One vector is turned by the same rotation once a tick. Each row is the vector after some number of ticks, and that number follows the row.
The counts run from 0 to 270.
[ 2.455, -2.303,  0.292, -1.450,  1.878,  3.618,  1.344, -0.749, -0.573,
  0.587,  2.615, -1.702,  0.765,  2.558, -5.308, -3.155, -1.756, -0.809,
  0.014,  2.787,  0.686, -1.978, -3.979,  1.732,  0.779,  1.344, -2.599,
  1.669,  0.863, -0.417, -4.553, -0.022, -0.870,  1.847, -2.765, -1.493,
 -2.193, -0.348, -0.703]
168
[ 1.452, -0.140,  2.368, -2.476,  3.117,  3.462, -1.799, -2.731,  2.064,
 -0.988,  3.530, -4.049, -1.546,  1.472, -0.217, -1.297, -0.826, -2.060,
 -0.885,  2.310, -2.226, -1.807,  0.312,  0.143,  1.343,  0.592, -3.792,
  0.915, -1.322,  1.126, -4.267, -0.174, -0.991, -0.008, -3.719,  1.037,
 -0.029, -3.819, -1.218]
29
[ 1.589, -1.744,  2.307, -1.777,  0.267,  1.511,  1.655, -2.063, -0.617,
 -0.719, -0.615, -0.027,  0.861,  1.945, -1.126,  0.922, -4.743, -2.364,
  2.879,  4.015,  1.940, -0.633, -2.147,  0.576, -0.357,  4.777, -3.526,
  0.494,  3.481, -1.859, -1.200,  0.074, -2.522,  1.761, -1.466,  2.760,
  0.264, -1.564, -3.678]
116
[ 1.802, -2.570,  2.870, -1.247,  1.703,  2.545,  2.329, -0.052, -0.792,
 -1.481,  2.006, -3.101, -1.456,  0.242, -0.725, -0.899, -1.635, -2.390,
  1.579,  4.892,  1.145, -0.970, -2.674, -0.206,  0.518,  3.109, -3.068,
  2.895,  2.631, -2.816, -4.091, -0.054, -0.455,  2.173, -3.152, -0.480,
 -0.795, -1.267, -0.742]
149
[ 2.197, -0.547, -0.458, -0.015,  2.693,  2.653, -1.867, -2.072,  1.447,
  0.608,  4.951, -2.331,  1.425,  1.925, -4.947, -2.318, -2.601, -1.706,
 -2.287,  2.532, -0.419, -1.025,  0.357,  0.663,  1.103,  0.423, -3.436,
  0.518,  0.525,  1.700, -4.547,  0.776, -0.421, -0.040, -3.195, -1.403,
 -1.122, -2.294, -1.305]
205
[ 1.113, -0.383,  1.004, -1.963,  1.145,  1.114, -2.301, -3.809,  2.065,
  0.954,  1.291,  0.137,  1.467,  1.469, -1.921,  1.338, -4.932, -2.489,
  1.763,  2.241,  0.280, -1.267,  1.010,  0.551, -1.058,  3.794, -4.350,
 -1.382,  1.926,  1.950, -0.401,  0.517, -2.031,  0.050, -1.527,  2.732,
  0.872, -2.402, -4.995]
80
[ 1.625, -0.060,  0.414, -4.222,  4.304,  4.330, -1.352, -1.683,  1.240,
 -0.470,  3.849, -4.555, -0.028,  1.024, -0.395, -0.146,  0.564, -1.481,
  0.288,  3.162, -1.099, -2.678,  1.305, -0.183, -0.264,  1.177, -2.984,
  0.327, -0.061,  1.674, -3.334, -0.503, -0.391, -1.183, -4.199,  0.828,
  2.076, -2.869, -0.525]
24
[ 1.499, -1.933,  0.897, -4.234,  1.382,  4.337,  1.170,  0.922, -1.677,
  0.550,  0.930, -2.416, -0.128,  0.721, -0.331, -0.191, -0.910, -0.505,
  3.038,  4.528,  0.652, -1.948, -4.467, -1.132, -2.076,  2.471, -2.765,
  3.734,  1.838, -0.807, -2.090,  0.077, -1.403,  1.247, -3.204,  0.467,
  0.525, -1.628, -1.694]
142
[ 2.296, -0.164,  2.392, -1.309,  2.856,  2.165, -0.649, -4.453,  1.084,
 -2.143,  1.810, -2.359, -0.438,  3.640, -1.864, -1.077, -2.545, -2.363,
 -1.197,  2.349, -0.461, -1.652,  1.126,  2.441,  2.766,  1.737, -3.955,
 -1.430, -0.767,  0.822, -4.338, -0.352, -1.378, -0.069, -2.512,  2.236,
 -0.216, -3.059, -0.852]
35
[ 1.608, -1.908,  0.652, -4.596,  1.602,  4.242,  1.190,  0.818, -1.570,
  0.729,  0.708, -2.287,  0.236,  0.904, -0.699, -0.106, -0.787, -0.450,
  3.387,  4.215,  0.949, -2.145, -4.510, -0.975, -2.176,  2.659, -2.677,
  3.395,  1.885, -0.810, -1.590,  0.085, -1.557,  1.136, -3.062,  0.697,
  0.537, -1.183, -1.632]
141
[ 1.765, -0.665, -0.898, -3.405,  3.151,  5.232,  1.100, -1.774,  1.377,
  0.240,  3.146, -1.747,  2.898,  1.758, -4.777, -1.802, -1.159, -1.199,
 -0.728,  1.878, -1.437, -2.178, -0.556,  1.350,  0.891,  2.267, -1.499,
 -0.457,  1.124,  0.211, -3.262, -2.059, -2.075,  1.247, -3.316,  1.264,
  0.770, -0.815, -2.205]
3
[ 1.836, -0.341,  3.193, -1.608,  2.869,  2.683, -1.087, -3.635,  1.893,
 -1.739,  2.601, -3.111, -1.574,  2.507, -0.937, -1.566, -1.777, -2.360,
 -1.156,  2.180, -1.443, -1.685,  0.410,  1.402,  2.303,  0.523, -4.059,
 -0.250, -1.229,  0.910, -4.675, -0.094, -1.240,  0.147, -3.174,  1.582,
 -0.666, -3.483, -1.004]
32
[ 1.959, -0.364, -0.079, -2.088,  1.725,  0.248, -2.346, -2.067,  0.405,
  1.505,  1.862, -0.740,  1.799,  4.729, -2.244,  0.874, -2.330, -2.319,
  2.309,  4.091,  3.252, -2.156,  0.236,  1.001, -2.266,  0.060, -2.589,
 -2.349,  2.920,  2.737, -0.864,  1.919, -1.557, -1.773, -3.055,  1.655,
  0.685, -2.836, -2.475]
253
[ 3.068,  0.305, -1.357, -3.716,  3.720,  2.946, -2.161, -3.025,  2.270,
 -0.013,  2.144, -3.050,  1.601,  2.750, -3.943, -0.761, -1.123, -0.795,
  0.061,  2.479,  1.982, -2.502, -0.642,  1.400,  0.088,  0.061, -2.862,
 -1.691,  0.431,  3.250, -2.114,  1.323, -1.625, -1.846, -3.177,  1.017,
  0.305, -1.715,  0.389]
214
[ 2.425, -1.280,  0.489, -3.055,  4.410,  2.799, -0.035, -1.501, -0.166,
 -0.340,  3.014, -3.614,  0.001,  3.902, -2.796, -1.365,  0.851, -1.733,
  0.988,  3.669,  2.053, -3.135,  0.167,  2.104,  0.340,  0.148, -1.879,
 -1.333,  0.867,  1.123, -4.234,  0.158,  0.143, -1.006, -3.702, -0.479,
  0.442, -1.352,  1.308]
17
[ 1.972,  0.821,  0.534, -1.705,  2.456,  1.882, -1.995, -3.768,  2.975,
 -1.268,  2.323, -1.949,  1.699,  1.336, -1.115,  1.135, -3.272, -2.697,
 -0.614,  3.320,  0.258, -0.649,  2.383, -0.119,  0.583,  2.039, -3.295,
 -1.584,  1.815,  1.472, -1.702,  0.592, -2.350, -1.261, -3.091,  3.205,
  1.529, -3.665, -2.718]
235
[ 2.006, -1.441,  0.096, -2.890,  2.426,  4.736,  2.469, -1.255,  1.075,
 -0.843,  1.919, -1.736,  2.230, -0.878, -3.542, -0.920, -2.420, -1.374,
  0.479,  3.137, -0.359, -1.397, -1.655, -0.042,  0.509,  4.972, -2.644,
  1.480,  2.481, -1.957, -2.711, -1.766, -1.687,  2.160, -2.754,  1.113,
  0.914, -0.016, -2.231]
158
[ 0.608, -0.571,  0.717, -1.973,  0.284,  1.491, -2.925, -2.674,  1.325,
  2.526,  1.825,  0.529,  1.263,  2.397, -2.301,  0.485, -5.136, -1.553,
  1.715,  1.880, -0.794, -1.336, -1.089, -0.025, -1.939,  2.385, -4.567,
  0.147,  1.270,  2.154, -0.409,  0.930, -2.456,  0.717, -1.734,  1.761,
 -0.218, -2.895, -5.922]
84
[ 2.360, -0.562, -0.280, -0.014,  2.979,  2.418, -1.793, -2.273,  2.039,
  0.551,  4.732, -2.473,  1.092,  2.050, -5.179, -2.406, -2.398, -1.822,
 -1.922,  2.430,  0.072, -1.306,  0.073,  0.947,  1.176,  0.335, -3.300,
  0.047,  0.690,  1.832, -4.536,  1.074, -0.355, -0.007, -3.091, -1.504,
 -1.447, -2.074, -1.019]
206
[ 1.390, -0.548,  2.577, -0.814,  1.689, -0.337, -1.861, -4.221,  2.358,
 -0.574,  1.366, -0.853, -0.004,  1.680, -0.919,  1.096, -4.603, -3.512,
  1.483,  3.128,  1.471, -0.963,  2.065,  1.017,  0.009,  3.614, -4.456,
 -1.996,  2.375,  0.763, -1.413,  0.869, -1.272, -0.073, -1.591,  2.453,
  0.440, -2.445, -3.651]
76
[ 1.195, -1.868,  2.165, -0.767,  0.019, -0.372, -2.431, -1.834, -0.119,
  2.534,  1.552, -0.079, -0.506,  4.307, -2.709, -0.402, -4.330, -1.947,
  3.068,  3.039,  1.994, -1.547, -2.564,  1.155, -1.934,  0.724, -4.202,
  0.064,  1.583,  2.054, -1.409,  2.471, -1.257,  0.705, -1.598,  0.290,
 -2.276, -2.502, -3.973]
90
[ 2.856,  0.115,  0.026, -2.122,  3.296,  4.465,  0.758, -3.295,  0.083,
 -2.797,  1.485, -2.480,  2.143,  2.096, -2.540, -0.711, -2.295, -0.890,
 -1.876,  3.331, -0.021, -1.207,  0.293,  1.196,  2.666,  2.988, -3.236,
  0.279,  0.510,  0.041, -4.107, -0.684, -1.779, -0.516, -2.789,  1.877,
  1.420, -2.355,  0.266]
195
[ 1.152,  0.122,  1.488, -3.153,  1.920,  2.050, -3.583, -2.101, -0.325,
  0.485,  1.494, -2.339, -0.617,  3.342,  1.406,  1.299, -2.259, -1.257,
  1.730,  3.610, -0.129, -2.208,  0.471, -0.365, -1.431,  1.020, -4.806,
  0.760, -0.391,  2.857, -1.847,  1.600, -1.194, -1.823, -2.562,  1.878,
  1.385, -4.797, -2.407]
64
[ 1.229, -0.576,  3.463, -2.279,  0.805,  0.060, -2.513, -1.440,  2.710,
  0.752,  2.301, -2.414, -2.320,  1.798,  0.927,  0.455, -1.900, -3.388,
  2.636,  3.850,  0.943, -1.167, -1.718, -0.945, -1.938, -0.679, -3.368,
 -0.107,  1.738,  0.964, -1.176,  2.096, -1.988, -0.173, -3.773,  2.009,
 -1.503, -4.239, -3.387]
264
[ 1.478, -0.737, -0.740, -3.478,  2.984,  5.390,  0.484, -1.337,  0.866,
  1.246,  3.625, -1.670,  2.762,  2.446, -4.903, -2.142, -1.013, -0.687,
 -0.690,  1.780, -1.983, -2.247, -1.135,  1.127,  0.468,  1.336, -1.609,
  0.522,  0.205,  0.896, -3.478, -1.883, -1.914,  1.004, -3.506,  0.669,
  0.244, -1.421, -2.213]
5
[ 2.003,  0.623,  0.377, -2.492,  2.491,  2.878, -3.145, -1.642,  0.308,
 -0.100,  2.890, -3.629, -0.183,  3.117, -0.305, -0.297, -1.215, -0.861,
 -0.505,  3.936,  0.081, -1.655, -0.693, -0.693, -0.316, -1.131, -3.770,
  1.477, -0.524,  2.978, -3.233,  2.205, -1.391, -1.979, -3.889,  0.777,
  0.255, -4.798, -0.497]
222
[ 2.722,  0.706, -1.605, -4.223,  3.663,  3.491, -2.610, -2.548,  1.561,
  0.199,  1.989, -3.076,  1.648,  2.902, -3.006, -0.413, -0.831, -0.335,
  0.148,  2.772,  1.524, -2.621, -0.863,  0.769, -0.370, -0.038, -2.971,
 -1.016,  0.017,  3.428, -1.965,  1.613, -1.899, -2.171, -3.449,  1.342,
  0.833, -2.361,  0.102]
216
[ 1.203, -0.905,  0.458, -1.028,  2.436,  1.082, -3.938, -2.551,  1.664,
  2.204,  4.729, -1.745,  0.043,  3.155, -3.712, -1.363, -2.399, -2.168,
  0.186,  1.902, -0.202, -2.312,  1.072,  1.167, -0.741,  0.060, -4.024,
 -0.783, -0.007,  3.424, -3.289,  1.199, -0.018, -0.396, -2.752, -0.993,
 -0.852, -2.772, -2.848]
49
[ 2.505, -1.586,  0.655, -2.758,  4.142,  2.686, -0.028, -1.506, -0.282,
 -0.048,  3.166, -3.392, -0.110,  4.218, -3.281, -1.642,  0.520, -1.825,
  0.700,  3.544,  1.940, -3.027, -0.150,  2.351,  0.438, -0.122, -2.063,
 -1.026,  0.710,  1.402, -4.551,  0.271,  0.106, -0.846, -3.681, -0.718,
 -0.241, -1.237,  1.355]
16
[ 2.170, -2.658,  0.901, -3.873,  1.616,  1.998,  1.495, -0.530,  1.064,
  1.086,  0.686, -1.637, -0.034,  1.234, -3.507, -0.846, -1.672, -1.770,
  4.263,  3.232,  3.374, -2.185, -4.592,  0.888, -1.908,  2.803, -2.538,
  0.141,  3.315, -0.817, -1.086,  0.609, -1.331,  1.827, -2.518,  0.069,
 -1.160,  1.139, -1.465]
134
[ 2.347,  0.889, -1.026, -3.790,  2.896,  3.726, -3.117, -1.859,  0.624,
  0.133,  2.330, -3.255,  1.038,  2.977, -1.398, -0.300, -1.040, -0.190,
 -0.054,  3.158,  0.410, -2.256, -0.957, -0.253, -0.763, -0.754, -3.450,
  0.588, -0.399,  3.499, -2.353,  1.784, -1.831, -2.297, -3.736,  1.163,
  0.825, -3.859, -0.240]
219
[ 2.089, -0.547,  1.459, -2.992,  2.932,  0.371, -3.351, -3.532,  2.463,
  0.755,  1.976, -2.506, -1.106,  3.368, -2.348, -0.506, -1.638, -2.377,
  2.046,  2.112,  2.299, -2.893, -0.121,  2.023, -0.590,  0.245, -3.800,
 -2.754, -0.089,  3.393, -2.017,  2.050, -0.703, -1.085, -2.436,  0.583,
 -0.759, -1.987, -0.952]
55
[ 1.121, -0.303, -0.707, -1.189,  2.774,  2.649, -2.859, -2.583,  0.068,
  1.700,  3.900, -0.989,  2.363,  3.347, -3.243, -0.292, -2.784, -1.435,
 -0.679,  2.412, -1.220, -2.254,  2.625,  1.074, -0.120,  1.584, -3.736,
 -0.647,  0.094,  2.927, -3.339, -0.032, -0.476, -0.763, -2.546,  0.282,
  1.249, -3.122, -3.367]
44
[ 2.031, -0.076,  0.572, -1.510,  2.973,  2.683, -1.016, -4.180,  0.097,
 -1.012,  1.945, -1.079,  1.990,  4.170, -2.788, -0.243, -2.969, -1.858,
 -0.879,  2.691, -0.349, -2.095,  2.429,  2.298,  1.880,  2.412, -3.745,
 -1.894,  0.111,  1.606, -3.757, -0.780, -1.290, -0.863, -2.315,  1.954,
  1.287, -2.844, -1.761]
39
[ 2.966, -0.448, -0.209, -1.051,  3.319,  1.735, -1.848, -3.037,  2.792,
  0.013,  3.907, -2.771,  0.891,  2.416, -5.332, -2.204, -1.905, -1.878,
 -0.960,  2.266,  1.556, -1.741, -0.336,  1.926,  0.990,  0.036, -3.090,
 -1.424,  0.782,  2.388, -3.746,  1.479, -0.773, -0.534, -3.080, -0.806,
 -1.425, -1.038,  0.016]
209
[ 2.258,  0.620,  1.533, -1.050,  2.752,  0.977, -1.652, -3.861,  2.626,
 -2.049,  2.225, -2.848,  0.397,  1.771, -0.692,  1.066, -2.905, -3.169,
 -0.659,  4.063,  1.484, -0.619,  2.413,  0.425,  1.147,  1.549, -3.322,
 -1.763,  2.102,  1.111, -2.467,  1.207, -1.639, -1.719, -3.117,  2.650,
  1.124, -3.550, -1.066]
232
[ 2.523,  0.282, -0.830, -1.685,  3.258,  4.628,  0.336, -2.799, -0.419,
 -1.811,  2.210, -2.044,  2.903,  1.784, -2.822, -0.649, -2.536, -0.817,
 -2.232,  3.486, -0.664, -1.355,  0.835,  0.852,  2.195,  2.806, -3.177,
  0.812,  0.528,  0.445, -4.169, -0.572, -1.650, -0.574, -2.750,  1.568,
  1.723, -2.432, -0.543]
197
[ 1.612,  1.087,  0.340, -1.703,  1.974,  2.152, -2.406, -3.613,  2.887,
 -0.284,  2.659, -1.461,  2.017,  1.172, -1.417,  0.703, -3.645, -2.389,
 -0.844,  2.690, -0.811, -0.858,  1.894, -0.265,  0.175,  1.663, -3.616,
 -0.971,  1.675,  1.912, -1.410,  0.355, -2.676, -0.950, -3.182,  3.184,
  1.372, -3.728, -3.673]
237
[ 0.901, -0.431,  0.789, -2.098,  0.680,  1.492, -2.701, -3.154,  1.799,
  1.849,  1.564,  0.399,  1.717,  1.822, -2.071,  0.834, -5.076, -2.014,
  1.670,  2.142, -0.225, -1.437,  0.035,  0.162, -1.555,  3.087, -4.423,
 -0.630,  1.542,  2.307, -0.359,  0.583, -2.215,  0.438, -1.595,  2.455,
  0.630, -2.695, -5.678]
82
[ 3.154,  0.063, -0.933, -2.943,  3.533,  2.243, -2.040, -3.186,  2.741,
 -0.032,  2.762, -2.790,  1.204,  2.589, -4.848, -1.483, -1.508, -1.367,
 -0.235,  2.274,  2.437, -2.233, -0.498,  1.921,  0.495,  0.125, -2.799,
 -1.937,  0.739,  2.839, -2.765,  1.521, -1.320, -1.263, -3.200,  0.425,
 -0.397, -1.097,  0.567]
212
[ 1.140, -0.608, -0.104, -0.946,  2.538,  1.773, -3.808, -2.397,  1.118,
  2.336,  4.795, -1.415,  1.031,  3.027, -3.540, -1.170, -2.622, -1.959,
 -0.205,  2.013, -1.026, -2.032,  1.734,  0.702, -0.768,  0.442, -3.928,
 -0.482, -0.012,  3.434, -3.321,  0.769, -0.056, -0.511, -2.760, -0.706,
 -0.163, -3.183, -3.377]
47
[ 1.469, -2.389,  2.332, -1.991,  1.306,  3.363,  1.553,  0.739, -1.561,
 -0.478,  1.908, -2.973, -1.301,  0.714, -0.072, -0.792, -1.310, -1.417,
  2.156,  4.848,  0.500, -1.145, -3.828, -0.994, -0.802,  2.416, -3.088,
  4.126,  2.003, -2.170, -3.591,  0.352, -0.663,  1.759, -3.266, -0.368,
 -0.632, -1.940, -1.242]
146
[ 1.835, -2.987,  1.519, -2.262,  1.107,  1.091,  0.773, -0.443,  1.241,
  1.836,  1.805, -1.210, -0.384,  1.002, -4.170, -1.557, -2.313, -2.388,
  3.744,  3.076,  2.797, -1.761, -4.414,  0.906, -1.884,  2.432, -2.536,
  0.500,  3.350, -0.802, -1.505,  0.815, -1.050,  2.532, -2.457, -0.758,
 -2.235,  0.832, -2.403]
131
[ 1.696, -1.469,  0.400, -2.171,  2.814,  3.819, -0.344, -0.927, -0.328,
  1.162,  3.835, -2.513,  0.386,  4.529, -4.306, -2.823, -0.171, -0.933,
 -0.167,  2.428, -0.360, -2.501, -1.941,  1.957,  0.523, -0.931, -2.133,
  0.537, -0.476,  1.228, -4.783, -0.039, -0.806,  0.428, -3.679, -1.133,
 -1.602, -1.971, -0.495]
11
[ 2.701, -0.602,  1.940, -2.571,  3.064,  3.762,  0.027, -1.910,  2.020,
 -2.042,  2.878, -4.700, -1.655,  0.022, -1.293, -2.027, -0.604, -1.332,
 -0.847,  3.107, -0.103, -1.433, -2.126, -0.054,  1.840,  1.071, -3.451,
  1.936, -0.333, -0.176, -4.851,  0.565, -1.024,  0.364, -3.824,  0.069,
 -0.946, -2.041,  0.842]
187
[ 1.503, -0.191,  2.721, -2.177,  3.142,  3.178, -1.613, -2.937,  2.181,
 -1.208,  3.252, -3.793, -1.687,  1.740, -0.577, -1.438, -1.115, -2.079,
 -1.081,  2.161, -2.158, -1.649,  0.460,  0.609,  1.785,  0.642, -3.839,
  0.564, -1.344,  1.008, -4.384, -0.126, -1.012,  0.104, -3.470,  1.016,
 -0.358, -3.769, -1.140]
30
